Some points, each followed by its number:
-90  22 -47   5  43   2  15 -11   7  15  75   8  -3  21   0   8  -2   0  -3  -7  -2 -19  -4  -3 0
-115   21  -90   67   34   15   28  -62    8   13  -37   16   16   25    7   -1   14    5   10   24   20   31   18   14 1
101  70 -77 -62  93   9  15 -19 -66 -24  -7  -4   6 -53  -8  -4 -25   4  -2  -5   8 -11  -5 -10 2
-66 -23  42 -94   4 -13  86 127  36 -11 -36   1 -43 -36   8  16   3 -12   0   0   1  10  25  -2 3
 -31   56    3  114  -33   54 -125   31   34  -37    7   -5  -24  -24   -9   11   13    8   -2  -12  -17  -12  -36  -11 4
-41  10   3  66  17  40 -50 -20  45 -38   4 -33  -1   9   1  11 -13   5  -3  -3   1  -4 -10  -2 5
 48 -11 -19  89 -65 -12  46  73  -8  16 -21  14 -22  -1 -28 -19 -24  -7 -17 -22 -16 -31 -21 -11 6
  21  -70   56   86   85 -102   49  -24  -43  -32   27  -18   -6  -18   -8  -13   26   -5   -7   -5   -7   -2   -4  -10 7
 85  87  -8  34 -81  18  90 -54 -32 -15  18 -42 -49  -4  25 -31 -32  -8 -11 -28 -30  -1 -37 -18 8
-29  49 116 -32 -84   6 -67 -44 -71 -26  22  37  26  20   6  14  -5  15  -2  21  17  10  11   9 9
  17  -64   39  102   71 -121   -9   41  -31  -13   24  -17   14  -10    3  -20    6    2  -12    3  -17   -3  -17  -13 10
  14 -107   53   -8   67  127  -18  -35  -23   15  -12    6  -13  -20   -6  -10  -12  -15   -6  -10  -19  -14  -12  -19 11
 12 -75  66  62  79 -59 107 -58  -4 -54 -16 -14  -6  -6 -11  -4  -1 -10  -1 -12  -7  -8  -8  -7 12
-68 -30  13 -66  57  26  40  54  19  18  45 -12  -1  -1  -8  -4 -28   0  -5 -15 -10  -4  -8  -8 13
-52  19 120 -77 -65   9 -30  55 -40 -29 -30  11  37  22   3 -18  22  20  23  -6   0   6  25  10 14
-31 -41 -74  19 -10 -39  64 -61  -3  44 -29  57  34  -7  14  25  41  11  13   7   0  18  15   4 15
 89  77 -16 -74  72 -61 -28 -79  50  33 -36 -48  10   5 -31  11 -11   7  -8  29 -17  -3   9  -2 16
 25 -46  29  40   8  -4 127 -32  23 -38 -34   1 -15  10 -21  -6 -23  -4 -11 -18 -12 -18 -18 -12 17
108  87 -57 -53  69 -24  34 -61 -36   2   1 -48  -8 -39  -8   7 -26  15 -16  14 -24 -19  -5   1 18
  77   86   45  -53   -7  -69  -29 -125   37   36    9  -27  -18   -1  -20    4   15  -19   15    8   -3   -1    1    8 19
-92   2 -21 -47  36 -17  61  68  19  18  12  -1  10  -3  -5  -1 -11   1   7  -4  -9  16  -1   2 20
  8  60 119 -10 -88 -21 -29 -88 -59  -8  34  22   5  -3   5   7  12  -6 -19   7   2  26  30  -7 21
 -63   46  -25   79   -3   71 -127    3   54  -27   22  -45    3    6    6   16   -9   12   -3    2    4    0   -6    0 22
  37  -15   39   59   43 -101   -8  -11  -21   -1   23  -24   -2   -8   -1  -14   14   -5   -4    5  -11   -2   -9   -9 23
  52 -127  -51   -2  -81  -19   -8   45  -67   41  -16   -3   20   39   13   31   48   19   27   26   38   39   24   20 24
 42  30  45  75 -85  -9  -9  21  -5  34 -21  40 -20 -26 -14  -9 -43 -31 -12 -25 -21 -24 -30 -11 25
 -9   3 -15  66 -42  25 -99  12  52 -26  26   9 -11  -7   1  14  14  13   4   3  -8   3 -10   2 26
-92   7 -88  37  36 -36  83 -87  -4  34 -18  66  29  -7  14  13  28  11   9   9  -3   9   3   8 27
 49  40  61 -80  10 -80 -73 -47 127  56 -52  -6  19   2  -5 -10   3 -11   4 -10   7   1 -23   2 28
 68  28 -99 -28 -29 101  69  23  24 -60  11  -5  17 -55   3 -12  22 -11 -12 -44   9 -19 -29  -6 29
 48  30  43 -75  32 -84 -76 -45 127  56 -57  -8  29   4  -2 -17 -10   3   0 -11  11   4 -15  -8 30
-82   7 -84  44  25 -26  79 -85   6  37 -46  63  30 -14  11  15  37   5   8   4  -2  11  10   3 31
100  79 -47 -47  50  -4  21 -47 -48 -14   2 -21 -11 -34  -5  -7 -19  -3   0  -5   3  -7  -6  -8 32
 59  41  44  -6  16 -87 -18 -78  16  18  12 -24  -8  -4 -12  -2  10 -14   7   8  -5   1  -5   3 33
 32  67 115 -50 -59 -50 -46 -86  28  31  14   9  15  -5  -5   8   3 -33  -3 -13   0  -9  -5   9 34
 -38   48  -13  108  -13   59 -127   29   50  -34    8  -22  -16  -19   -9   13    3    3   -3   -6  -15   -8  -17   -3 35
 52 -94 -67  -9 -84   6  14  57 -15  10  -3  -7  34  33   8  22  20   9  14  21  17  13  22  13 36
 97  98   9   3 -56 -15  62 -96 -20   5  20 -61 -43   4  15 -18 -15 -15   3  -8 -13 -24 -20 -16 37
 50  66  59 -55 -10 -31 -38 -66 -15  12  11  11  11 -19  -6  11  -6 -23  -3  -2  -1  -8   3   6 38
 16 -74  32  41  52 -69  25 -40  17 -44  42  17 -13  -6  -7  -9  33   3   5   4   4   1  10  -4 39
  19  -55   22  122   54 -102  -61   78    1    1   10   -6   -7  -18   -7  -10  -10  -11   -8   -4   -8  -27   -2   -5 40
 91  95   5  16 -67  -6  77 -88 -17  -2  19 -54 -45   6  20 -32 -21 -10  -1 -15 -19 -22 -22 -17 41
 63  29 -61 -57 127 -10 -78  59 -49 -28 -36  38 -16  33   0  -2   2  -8  -7  -7 -12  -9   1  -6 42
-112   31  -90   71   31   15   27  -62   -2   12  -39   19    5   14   13    0   10    7    8   27   22   18   36   12 43
-114   16  -93   54   36   -6   49  -69   -4   19  -22   35   12    9   14    5   18   13   13   24   14   15   17   19 44
-113   28  -86   68   30   26    9  -53    2   10  -35    9    8   21   10    0   17    6   10   22   20   21   27   18 45
New points follow, each followed by the numbers of its three nearest points above by angle, nearest first.
 51  -6 -91 -35 -57  87  39  67  95 -74  15  10  33 -18   4 -19  -8 -29 -12   4  10 -11 -13  -8 29 36 6
 28  65 120 -44 -64 -43 -44 -87  24  26  14  11  10  -9   0   8   8 -35  -4 -11  -8   0  -9   9 34 38 21
-60 -13  85 -95 -21  -2  40 127   1  -8 -68   6 -21 -10  11  -4  20   8   3  21   5 -11  -7   4 3 14 20
-26 -48  39 -75 -38 -13  18  95  13  -2 -34   8  -5   6  15   5  22  14   9  24  10   5  10  10 3 14 20
 21  16 -61 -51 -11  62  70  57  25 -38  14  -8  11 -41   0  -8   9 -10  -9 -30   3  -9 -22  -5 29 3 2
  18  -53   21  124   52 -101  -64   76    8   -7    7   -4   -9  -14   -6  -10  -12   -7   -4   -8  -10  -23   -4   -4 40 10 23
 52  20 -56 -50 127 -10 -90  75 -40 -31 -39  38 -17  49   3  -3  13  -9 -10 -10 -12  -6  -5  -6 42 2 32
-62  10 106 -95 -42  -7   0  98 -28 -15 -37   4  24   9   5 -18  29  12  15  11  -8   4   7  14 14 3 9
  24 -101   19   -6   10   93   12  -14  -10    9  -29   -3    4    6   -4    1   -7   -1   -2   -3   -1  -14    2   -5 11 36 17
-115   14  -54  -50   69  -23   64    2    2   39  109    5    4   28   -5    2    3    1   -4    2    3  -25   -7   -8 0 20 13
 13  63 121 -18 -85 -25 -29 -89 -41   1  32  25  11  -7   1  18   0 -18 -15   2  -5  16  24  -6 21 34 9
  18 -106   40   -6   71  125  -50  -30  -34   34   15    1  -13  -18   -9  -20   -3  -11   -9   -9  -17  -10   -8  -14 11 13 5
 28 -69  25  37  22  82 -46  12 -22  41  12   6 -23 -23 -11 -16 -23 -18 -13 -17 -14 -18 -27 -12 11 25 4
-34  50 115 -28 -81  11 -68 -44 -73 -27  20  31  29  19   6  16 -10  17  -2  14  18  11   7  14 9 21 14
  7 -99  58 -18  60 127  10 -52   2   2 -35   2 -10  -6  -6 -10 -22  -7  -9 -11 -19 -25 -10 -10 11 17 12
-51  24 121 -76 -67   7 -37  44 -43 -26 -24  21  39  13   2 -14  17  18  25  -4   0   8  21  11 14 9 21
 56  -6 -60 -58  78 -14 -62  15  -6 -27   8  45  -3  21   3   5  -1   2   0   4   1   6  15   8 42 2 32
  60    5  -35   75 -115   26  101   69  -19   23  -33   18  -26    8  -38  -25  -26   -4  -22  -25  -19  -29  -33  -16 6 25 8
-67 -26  36 -94   8 -12  83 127  35  -5 -29   1 -43 -34   7  13  -4  -6   2  -4  -7  13  19  -2 3 20 13
 27  45  65   8 -92  -1  16 -42 -42  -6  18  15  -4  -4  -9  -5  11  -5 -20  -6  -7  12  18  -8 21 9 34
 53 -10 -91 -28 -75  82  69  74  77 -52   8 -19  35  -6  -5  -3  -5 -25 -10   3 -14 -16   0 -13 29 36 6
-35 -49  54 -63  13  37  25  94  -2   7 -41  -2 -30 -23   4   4   5  -8  -9  11   9  -5  -1   1 3 13 20
  1 -52  73 -10  18  94 -18 -55 -30  -5  -4  10  -4  -3   0  -5 -11   0 -11  -5  -5 -10  -7 -11 11 9 21
  22 -109   26    0   71  107  -76  -11  -37   50   43  -14  -18  -17  -11  -13    9  -16   -6  -15   -4  -13  -21   -4 11 13 42
 -9  15  34 -82   7   2  43  82 -15 -11 -45  -1 -14 -22   6  -6   3   9  -1  10   2 -13 -10  -1 3 14 20
